In the rows, 128 means zero.
Each run below is a few steps of one of 7 hidden systems, one row a step.
sope, trace 1, 8 rows:
[[156  85 130 163 102 116 131 146  60 115 142 156 183 122 161 131 151 109
  134 155  74 140]
 [ 82 105 127 179 118 158 145 176  90 159  79 129 161 137 126  75 167 132
  145 142 141 106]
 [ 55 127 140 155 111 180 124 102 169 105  92 119 141 159 112 103 114 129
  142 146 185 161]
 [113 124 128 128 134 169 135  57 144  76 155 186 140 122 135 152  93 124
  141 176 113 166]
 [137 146 129 157 170 146 153 101  80 146 147 191 119  72 137 143 163 161
  147 159  85 116]
 [118 177 140 179 150 151 112 136 109 149 104  93 100  98 118 120 194 180
  165 115 145 122]
 [146 145 105 121 116 182  73 110 159  73 135  68 120 148 123 131 137 145
  179 109 147 142]
 [177  90  62  80 133 179 112  95 129 119 179 147 146 127 129 145 105 121
  155 110 123 107]]
sope, trace 2 (8 x 22):
[[134 135 162 162  97 101 125 203 116  89  91  98 140 127 120 106 139 114
  136 179  92 127]
 [100  83 133 109 123 157 101 163 177 124  91 135 126 166 121  70 124 123
  145 172  93 107]
 [ 56 121 129  94 164 155 143  85 167 143 114 177 114 171 150 104 102 127
  105 117 121 126]
 [ 87 202 143 129 169 117 182  89 118 104 135 164 108 113 144 163 102 131
   92 119 126 138]
 [159 199 149 144 147 108 147 155 115  95 129 120  92  69 103 155 135 147
  138 169 101 113]
 [171 130 136 110 140 130  76 165 166 138 120  98  81 112 102 108 163 162
  165 155  88  98]
 [129 106 108  72 148 141  76 116 173 151 133 106 100 175 149 110 138 142
  132  71 113 110]
 [122 150  89  77 146 119 151 108 119 122 151 122 135 159 156 155  91 104
   89  49 145 112]]
tos, trace 3 (8 x 22):
[[180  81 141 104 113 109  50 125 174 151 141  93 105 142 123 122 156 144
  147 121 107 139]
 [165  66  93  65 116 114  99 108 138 143 168 133 148 167 157 138 106 101
  109  81 109 123]
 [157 142  83  91 141 108 172 124  97 148 163 137 139 110 125 166  92 105
   92  77 157  96]
 [150 164 138 150 111  75 163 162 111 148 125  98 123  77  83 157 120 121
  104 126 187 121]
 [136  88 179 171  78  66 122 168 122 153 105 111 149 118 112 118 142 112
  112 165 138 157]
 [ 97  72 147 144 118 103 136 150  97 170 105 162 164 161 167  95 147 109
  101 131  88 129]
 [ 67 163 115 119 166 135 173 156  95 136  96 141 130 160 166 104 129 120
   98  84 108  89]
 [ 84 208 137 124 148 135 164 168 146  74  91 107 102 132 112 121  99 125
  117 142 130 103]]
Nadek, trace 4 (8 x 22):
[[118 142 149 162  98  88 136 137  76  87 125 102 171 157 175 152 134  99
   99  97 119 169]
 [146  98 114 145 109 121 164 197  81 132 114 152 167 106 114 105 126 102
  129 179 100  89]
 [ 93 109 128 146 141 162 137 132 160 193  96 145 110 103  79  89 144 156
  148 160 175 104]
 [ 71 127 149 151 119 155  96  70 157 114 113 107 135 174 150 127 139 140
  131  97 168 186]
 [130 120 119 140 113 146 129 117  79  55 146 146 179 156 181 143 122 102
  135 133  74 153]
 [154 145 105 140 153 163 161 159  94 120 131 166 125  72 105 122 139 143
  161 186  91  78]
 [121 161 135 143 137 157 110 120 178 138 110  93  86  97  73 126 141 165
  160 142 185 126]
 [144 106 121 117  89 136  74  89 155  87 148  77 148 172 143 148 116 116
  138  89 155 177]]
gup, trace 5, 8 rows:
[[104  96 160 120 138  80 166 135 133 178 117 196 126 120 130 115 110 110
   82 171  94 120]
 [ 87 167 195 139 153  60 148 119 151 157 104 147  86 120 134 137 129 138
   78 138 110 151]
 [103 179 175 125 134  88 123 163 148  74  96 102 103 156 148 124 123 122
  106 140  76 139]
 [114 139 132  95 155 146 127 164 148  89 109 154 108 147 144  98 119 126
  135 173  42  92]
 [120 138 134  81 180 143 119  97 185 144 135 176  71 117 122 120 117 157
  132 158  80 107]
 [159 162 148  84 149 105  93  82 184 103 161 120  74 121 127 168 113 145
  122 125 104 151]
 [207 143 122  93 122 101  99 143 125  73 165 103 115 119 137 162 119 119
  139 132  66 121]
 [203  98 107  94 136 111 107 170 121 159 151 136 112  97 114 122 146 136
  145 148  73  78]]
Nadek, trace 6:
[[140 139  98 149 118 142 124 192  64 116 110  77 158 144 151 111 171 125
  147  83 120  94]
 [105 127  74 119 121 171 173 171 113 130 108 121 157 128  96 105  97 104
  130 118 188  77]
 [ 97 106 120 141 115 153 157  70 148 148 137 161 149 113  94 143  89 117
  118 142 208 158]
 [131 108 165 184 108 112 114  62 103 127 150 152 156 111 151 162 151 134
  130 144 129 203]
 [155 128 144 186 117 125 112 163  60 115 121 113 152 112 154 122 193 145
  159 142  79 134]
 [124 138  94 146 127 178 126 197 109 126  91  88 137 126 104  85 155 137
  169 128 148  74]
 [ 93 116  83 114 116 196 135 108 159 117 118 112 148 150  99 114  94 119
  146 110 208 120]
 [121 110 115 136 118 155 138  43 120 103 168 168 163 127 142 169  98 115
  125 126 157 180]]
gup, trace 7 (8 x 22):
[[132 165 126 140 155 119 135 108 125 191 133 110  93  86 104 149 159 164
  125  84 184 119]
 [141 137 129 136  79 118  96 155 147  86 114  44 142 152 110 133 121 111
  136 104 178 151]
 [142  62  95 132  90 160 130 154  94 102 134 148 196 149 139 108 114  91
  144 156 107 118]
 [106  98 119 144 157 137 163  95 101 211 135 193 135  95 125 122 146 143
  118 128 145 115]
 [ 92 177 161 155 130  95 134 104 141 150 110  89 104 125 119 151 138 141
  102  85 194 162]
 [116 148 130 148  87 134 127 170 112  44 104  77 167 166 140 124 110  96
  132 130 129 144]
 [110  95 103 142 140 185 155 150  94 125 115 182 162 123 131  92 133 122
  154 175  92  92]
 [ 85 139 138 139 171 154 133  70 154 190 122 164  94 106 115 123 149 171
  131 125 162 134]]
fomu, trace 8, 8 rows:
[[180 144 120 113 153 109 155 162 108 137 145 164 106  68 106 138 126 135
  133 175  74  77]
 [137 168 179 120 151  86 104 136 183 139 113 116  57 100 104 132 142 161
  126 161 101 128]
 [127 139 165 109 116  98  89 134 159  66 120 103 117 177 165 130 121 117
  116 133  65 161]
 [161 122 107  86 139 113 147 150  99  92 154 162 142 136 162 141 102  98
  112 136  47  97]
 [149 178 133 104 171  99 168 151 133 144 134 158  79  72 100 145 115 143
  112 158  99  81]
 [118 181 186 140 133 100 111 144 176  91 100 100  80 116 110 131 131 146
  129 171 106 149]
 [144 110 149 117 113 120  91 135 139  65 132 133 138 163 165 122 124 115
  137 165  42 151]
 [167 125 110  76 165 112 140 125 114 132 163 182 112 116 155 144 117 124
  114 134  46  91]]
kago, trace 9:
[[133 142 130 158 154 156 110  79 133 177 138 127  99  83 105 141 173 180
  162 118 169 138]
 [142 136 130 155 111 120 104  73  95 115 158  96 151 137 160 174 153 131
  128  67 157 183]
 [180  98  84 131 102 140 134 135  60  94 164 134 190 126 155 152 124  97
  141 115 106 124]
 [173 106  85 139 127 151 143 179  92 165 132 131 141  76  88 115 148 136
  159 148 144  72]
 [123 116 133 167 107 131 113 131 140 182 108  84 129 107  87 119 160 149
  143 113 213 137]
 [103  79 138 164  85 120 117  93 111 137 128 118 184 162 151 134 132 104
  112  97 175 187]
 [114  96 109 150 122 132 171 143  55 136 129 175 188 133 160 120 129  98
  111 130 107 115]
 [101 165 112 168 147 159 179 182  82 142  92 133 133  93 103 102 149 140
  144 146 147  79]]
tos, trace 10, 8 rows:
[[101  71 147 168 124 132 118  83 119 203 126 160 146 125 135 114 168 148
  131 127 154 161]
 [ 98 147 129 151 134 128 115 112  86 121 121  95 147 171 186 134 166 132
  119  50 127 150]
 [140 163  92 126 116 157 143 177  87  47 124  92 158 144 141 131 113 105
  144 117 110 101]
 [127 115  99 130 120 179 156 160 142 119 113 146 140  96  70 103 101 121
  158 191 157  90]
 [ 74 104 154 156 128 150 125  77 172 174 108 153 121 122 100 114 133 149
  131 155 186 162]
 [100 138 162 163 128 126 101  63 116 105 135 127 139 157 180 151 156 140
  125  99 115 196]
 [164 152 101 137 135 157 117 142  66  68 149 117 149 129 168 142 156 131
  162 115  67 114]
 [155 125  75 108 135 188 123 176 132 126 121 108 123 108  87 101 131 140
  174 140 143  64]]
fomu, trace 11 (8 x 22):
[[133 163 132  97 141  99 110 189 126  99 108  85 110 167 162 115 139 124
  114  93  69  94]
 [144 127 106  70 129 114 147 195 153 105 118 129 121 140 112 109  79  96
  110 153  91  71]
 [125 131 160 105 134  83 161 135 172 134 126 174 104  98  95 137  78 113
   93 196 110 125]
 [101 160 197 162 140  88 138 106 132 108 115 160 110 117 149 143 137 138
  107 173  78 173]
 [120 155 145 144 158 142 117 140  94  88 119 144 123 140 178 119 168 145
  145 142  35 124]
 [144 151  96  77 176 167 119 151 146 110 131 141  90 129 134 110 128 148
  152 135  65  65]
 [138 162 124  66 150 135 121 115 203  95 138 127  78 121  97 144  77 131
  125 150 123 113]
 [147 153 158 123 109 101 127  97 151  54 152 132 125 120 126 175  85 109
  116 167 112 175]]
kago, trace 12:
[[132 123 126 153  79 140 101 187 117  71  98  64 164 162 129 104 136 109
  153 135 128 133]
 [108  54  93 109 117 189 112 132 157 147 116 152 153 158 116  78 120 120
  154 149 133 105]
 [ 79 127 123 119 166 126 165  97 137 210 120 170 111 117 118 120 124 140
   96 101 170 110]
 [ 90 194 162 162 127  86 174 113 107 105 117 118 130 119 135 165 112 117
   86 111 163 165]
 [131 138 145 164 102 142 130 141 106  41 124 135 162 128 140 133 120 110
  150 192  84 157]
 [135 106 117 132 155 188 100 132 132 135 121 159 115 116 127  93 169 162
  183 172  73  97]
 [108 160 111 112 171 157 109  95 146 170 125 108  86 133 132 127 157 170
  140  64 157 112]
 [134 153 109 109 115 121 134  80 128  88 160 104 145 144 141 180  90 106
  105  73 172 162]]
Lat, trace 13 (8 x 22):
[[106 107 167 147 143 108 127 149 153 207  94 154  95 101 101  93 160 156
  126 169 123 114]
 [ 56 128 166 159 125 109 126 136 121 142  84 116 141 182 169  99 154 125
   98 100 128 155]
 [109 129  93 119 122 161 154 140  83  65 130 138 179 171 172 126 103  90
  122 108 100 120]
 [142 163  96 101 161 167 171 131 129  95 143 168 113  87 102 140  91 128
  143 172 107  83]
 [115 171 177 148 146 120 122 106 180 125 113 133  74  88  90 139 132 162
  138 182 134 153]
 [127 115 178 161 106 111  68 100 140 105 124  99 129 158 162 132 165 141
  139 127 100 195]
 [167 105  91 101 137 145  95 124  90 114 159 121 148 158 183 135 155 127
  143  77  71 113]
 [150 171  77  79 167 143 147 141 130 141 144 113  98 110 110 143 112 138
  126  80 147  67]]
Lat, trace 14, 8 rows:
[[168 147 133 109 151  92 133  76 145 169 170 146  90  76 107 179 122 148
  111 117 148 137]
 [164 136 161 167  94  68 106 144 113 151 127  69 128 105 113 153 163 138
  122 106 165 157]
 [161  61 103 133  85 137  89 177 108 146 119  84 170 154 128  98 157 114
  152 109 136 114]
 [109  77  79  88 145 156 145 138 135 191 124 159 139 145 119  93 114 119
  120 101 146  72]
 [ 70 148 135 129 139 106 195 116 133 164 111 156 130 119 110 136  88 110
   75 115 189 125]
 [113 130 160 180  87 102 165 142 100  92 113 135 173 112 116 143 106  96
  111 179 146 167]
 [141  92 138 162 121 146 125 160  99 117 119 165 151 107 132 102 157 131
  160 201  62 119]
 [ 83 154 139 131 185 157 128 135 131 155  98 156  90 131 148  91 167 164
  140 134  77  95]]

Name the system that made each run.
trace 15:
[[103 139 194 187 104  70 129 169 111 143  85 100 130 127 131 116 162 130
  108 145 128 157]
 [100  98 156 140 119 116 122 174 110 116  93 141 150 171 165  87 146 111
  120 153  58 125]]
 -> tos
trace 16:
[[192 118 115 115  94 132  70 146 130  66 148  73 140 147 138 140 136 120
  162 126  94 140]
 [154  64  70  88 125 157 120 157 113 157 140 142 157 149 134  99 125 112
  140 109 110  73]]
 -> sope
trace 17, 2 rows:
[[124  90 137  82 144 105 126  87 193 189 143 176  97 118 103 129  96 129
  100 144 137 127]
 [ 77 176 168 145 136  94 148  79 131 108 122 128 121 146 156 161 113 123
   84  98 146 179]]
 -> fomu
trace 18 (2 x 22):
[[148 142 100  80 128 132 164 134 161  94 145 144 122 107  87 149  54  99
  115 159 144 101]
 [167 105 147 106 130  95 111  74 178 166 166 158  98  87  95 163 109 139
  117 156 142 153]]
 -> Nadek
trace 19:
[[109 128 153 176 115 112 114 177  76 126  93  94 151 156 167 102 185 130
  131 107  97 133]
 [107 127  77 105 141 192 133 166 111  93 110 118 151 172 149  90 124 117
  151 106 104  77]]
 -> Lat
trace 20 (2 x 22):
[[112  79 150 198  96 132 115 115  99 175 114 125 165 117 122 116 175 141
  144 136 171 166]
 [102  81 116 148 126 150 101 116 105 189 117 121 153 161 156  98 180 144
  138  77 146 133]]
 -> fomu
trace 21:
[[ 97 185 133  98 129  94 152 156 145  84 108  88 118 165 138 139  82  99
   83  91 140 122]
 [128 119 135 102 109 131 139 142 172  64 124 150 134 134 106 127  66  97
  123 200 103 129]]
 -> kago
trace 22, 2 rows:
[[165 125 170 158  82  92  88 114 146  88 139  88 133 120 117 159 132 126
  137 156 135 192]
 [196  63 107 120 104 129  78 157 103 139 148 113 153 135 143 116 164 126
  158 126  81 114]]
 -> Nadek
trace 23, 2 rows:
[[187 107 150 108 111  81  66 173 148 133 128  79 106 140 131 121 158 134
  136 126  79 123]
 [158  65 113  68 122  94 100 161 148 161 136 134 130 164 144 105 119 107
  107 112  81  95]]
 -> gup
trace 24 (2 x 22):
[[118 103 130 134  86  88 153 111 123 142 137 118 170 141 123 153  89  87
   81  97 198 164]
 [125 131 145 182 106  88 177 133  55 127 132 148 176 103 142 157 132 104
   99 134 137 154]]
 -> tos
trace 25, 2 rows:
[[148 104 152 103 132 105  88  60 192 163 156 140  92 117 112 155 119 145
  121 130 142 168]
 [180 136 142 114 106  70 106 112 110  88 166  99 139 138 163 180 120 107
  103  92 101 166]]
 -> gup
trace 26, 2 rows:
[[154 118 169 142 115  39 138 189 111 181 115 119 116 103 119 126 147 123
   92 141 108 117]
 [109 111 144 131 109  99 121 214 127 142  78  91 137 165 133  79 142 111
  114 126 107  96]]
 -> Lat
trace 27, 2 rows:
[[ 96 168 138 143 187 144 145 143 103 154 104 158  96 114 150 105 170 163
  135 131  74  91]
 [ 97 209 121 128 152 164 122 124 141  79 109  76  98 145 130 133 134 151
  144  89 152 122]]
 -> kago
trace 28:
[[ 53 168 157 126 162 139 162 133 147  99  88 165 109 150 144 104 109 126
  110 161  88 121]
 [ 82 185 154 121 173 157 138 102 165  85 112 157  83 128 132 124 114 150
  133 166  88 131]]
 -> gup
trace 29, 2 rows:
[[131 145  91  88 141 112 142 192 117 156 111  86 121 147 123 111 123 116
  105  64 144  64]
 [103 123 110  93 104 128 152 159 178 120 106 104 134 149  84 114  63  92
  105 131 190 107]]
 -> Lat
trace 30:
[[167  94 110 147  69 110 119 130  94 110 150  88 186 133 125 156 119  94
  126 101 177 158]
 [141  82 107 167  97 123 160 164  53 159 126 139 191 112 129 119 146 105
  125 129 146 114]]
 -> gup
trace 31:
[[ 99 104 124 173  94 171 117  71 125 116 130 120 171 138 123 138 129 125
  148 121 200 184]
 [142 102 115 180 104 161 124  94  61  97 154 148 190 120 159 147 153 122
  157 137 118 167]]
 -> Nadek
trace 32, 2 rows:
[[103 155 114 125 186 169 171 121 107 137 127 195 111  98 134 118 131 150
  136 159  87  87]
 [ 97 185 141 128 169 176 121 103 175 106 111 130  74 111 104 122 134 171
  161 155 128 123]]
 -> fomu
trace 33:
[[106 109 123 170 110 122 159  86  77 157 139 142 177 125 145 152 134 113
  106  89 185 165]
 [119 161 129 193 112 125 156 151  45 107 114 100 168 118 148 142 164 123
  130 102 149 141]]
 -> tos
trace 34, 2 rows:
[[149 163 116 126 106 117 109 118 113  84 145  60 140 150 145 167 127 118
  123  60 163 155]
 [189  99  88 111  95 105 150 161  82 115 161 126 175 114 125 153  98  83
  115 119 128 108]]
 -> Nadek
trace 35:
[[101 167 158 173 114  96 166 201 108 127  76 101 127 107  98 110 135 122
  114 158 150 110]
 [ 78 100 177 156 109 115 128 166 152 129  78 140 137 148 121  84 130 118
  120 189 107 141]]
 -> tos
